(11): [176 149 127 134 145 141 124 182 118 133 138 201 154 116 115 160]
(91): [176 153 128 129 148 142 126 180 117 129 139 197 159 115 115 110]
(100): [188 172 127 132 163 142 115 181 123  99 138 182 179 113 128 163]
(116): [175 149 127 134 145 141 124 182 118 133 138 201 154 116 115 149]
present: [145 141 124 181]  no
present: [163 132]  no
present: [115 110]  yes
present: [132 127 172]  no
present: [129 139]  yes

(94): [109  93  90 100  85  91  92  95 110 104 112 129 144 144 143 137 148 140
 146]
(87): [137 132  89 100 105 109  91  95  94 101 109 122 137 131 138 125 140 137
 133]
(64): [144 127 137 127 117 122 130 131 155 180 169 161 155 155 157 169 172 169
 171]
(132): [ 91  97 111  58  74  91 111 122 135 137 131 148 159 138 120 124 117 119
 106]
present: [91 92 95]  yes
present: [159 138]  yes
present: [120 124 117 119]  yes
present: [130 131]  yes
present: [117 124 120 138 159]  no
present: [109  93  90 100]  yes
present: [117 119]  yes

(71): [127 117 136 133 167 114 142 131 112 121 139  96 120 129 154  93 122 105
 113 131 118 133 126 154 132 154]
(122): [127 133 150 144  82 125 100 102 113 119 128 143 106 115 138 108 154 159
 134 117  45  66 135 105 132 144]
(161): [145 145 103 129 117 112 140 112 106 151 129 133  60 103 136 116 139 115
  69 129  54 102 132  62 123 103]
(76): [117 121 153 134 109 141 111 155 134 134 168  98 149 108 122 161 109 105
 181 145 116 137 128 147 162 105]
(185): [ 82 141 139  98 124 122 166 130 145 130 169  97 107 162 150 141 148 120
 168 123 171 136 129 120 111 116]
(120): [186 117 180 121 173 125 155 129 147 129 126 145 169 121 115 190 139 108
 121 111 117 122 126  86 104  92]
(17): [151 141 101 131  80 120 181 159 150 116 155  84  89 116 126 193 122 104
  75 134 156  90 131  85 118 144]
(34): [147 133 120 140  67 144 127 134 144 115 117  99 134  92 124 134 137 148
 106 122 156  92 131  60 132 136]
(16): [116 134 110 119 137 126 106 152 140 123 116 101 132 102 143 126 121 168
 159 135 104 202 120 129 137  60]
present: [117  45]  yes
present: [159 154 108]  no
present: [128 120 111]  no
present: [122 104  75 134 156]  yes

(93): [113 211 209 208]
(69): [113 128 208 208]
(65): [113 209 209 207]
present: [208 209]  no
present: [208 208]  yes
present: [128 113]  no
present: [113 209 210]  no
present: [113 209 209]  yes
present: [207 209]  no

(90): [ 85  99 191 194]
(114): [114 129 157 161]
(112): [115 103 141 140]
(128): [103  94 155 152]
(82): [113 118 151 153]
present: [129 157]  yes
present: [141 103 115]  no

(20): [172 121  72 123  70  78  76  76 170 117 143  83 116 163  89 126 175  94
 177]
(75): [ 86  68  72 156 140 183 174 135 104  66 119  98 145 124  71 168 106 136
 105]
(19): [ 95  67 177 102  73 138 136 116 151  89  90 120  90  68 122 143 147 167
 167]
(131): [ 72 109  88 142 112  94  74 106 165 162  69 119 152 164  89  72 152 145
 136]
(139): [189  96 130 129 149 151 130 167 176 121  96 166  82 134  79 139 190 144
  65]
(25): [ 77 137 124 144 144 190 116 185 113  88 174 112 105 172  72 119  92 109
 116]
present: [172 121  72 123  70]  yes
present: [136 106]  no
present: [166  82]  yes
present: [ 88 175]  no

(113): [195  55 126 137 141]
(54): [195  55 126 137 146]
(41): [195  55  78 173 133]
present: [173 134]  no
present: [195  55 126 137 141]  yes
present: [ 55  78 173 133]  yes
present: [126 137 141]  yes
present: [ 55 126]  yes
present: [126  55]  no

(14): [ 99 165 124  83  93 126]
(104): [127 145  91 100 125 138]
(26): [ 63 133 181 130 139  62]
(31): [161 149 167 149 104 171]
(70): [168 106 119 198 123 171]
(60): [ 76 160 115 124 105 109]
(137): [130  63 161 121  92 179]
present: [171 123 198 119 106]  no
present: [162 121]  no
present: [ 76 160 115 124]  yes
present: [167 149 161]  no
present: [171 123 198]  no
present: [181 133  63]  no
present: [ 76 160 115]  yes

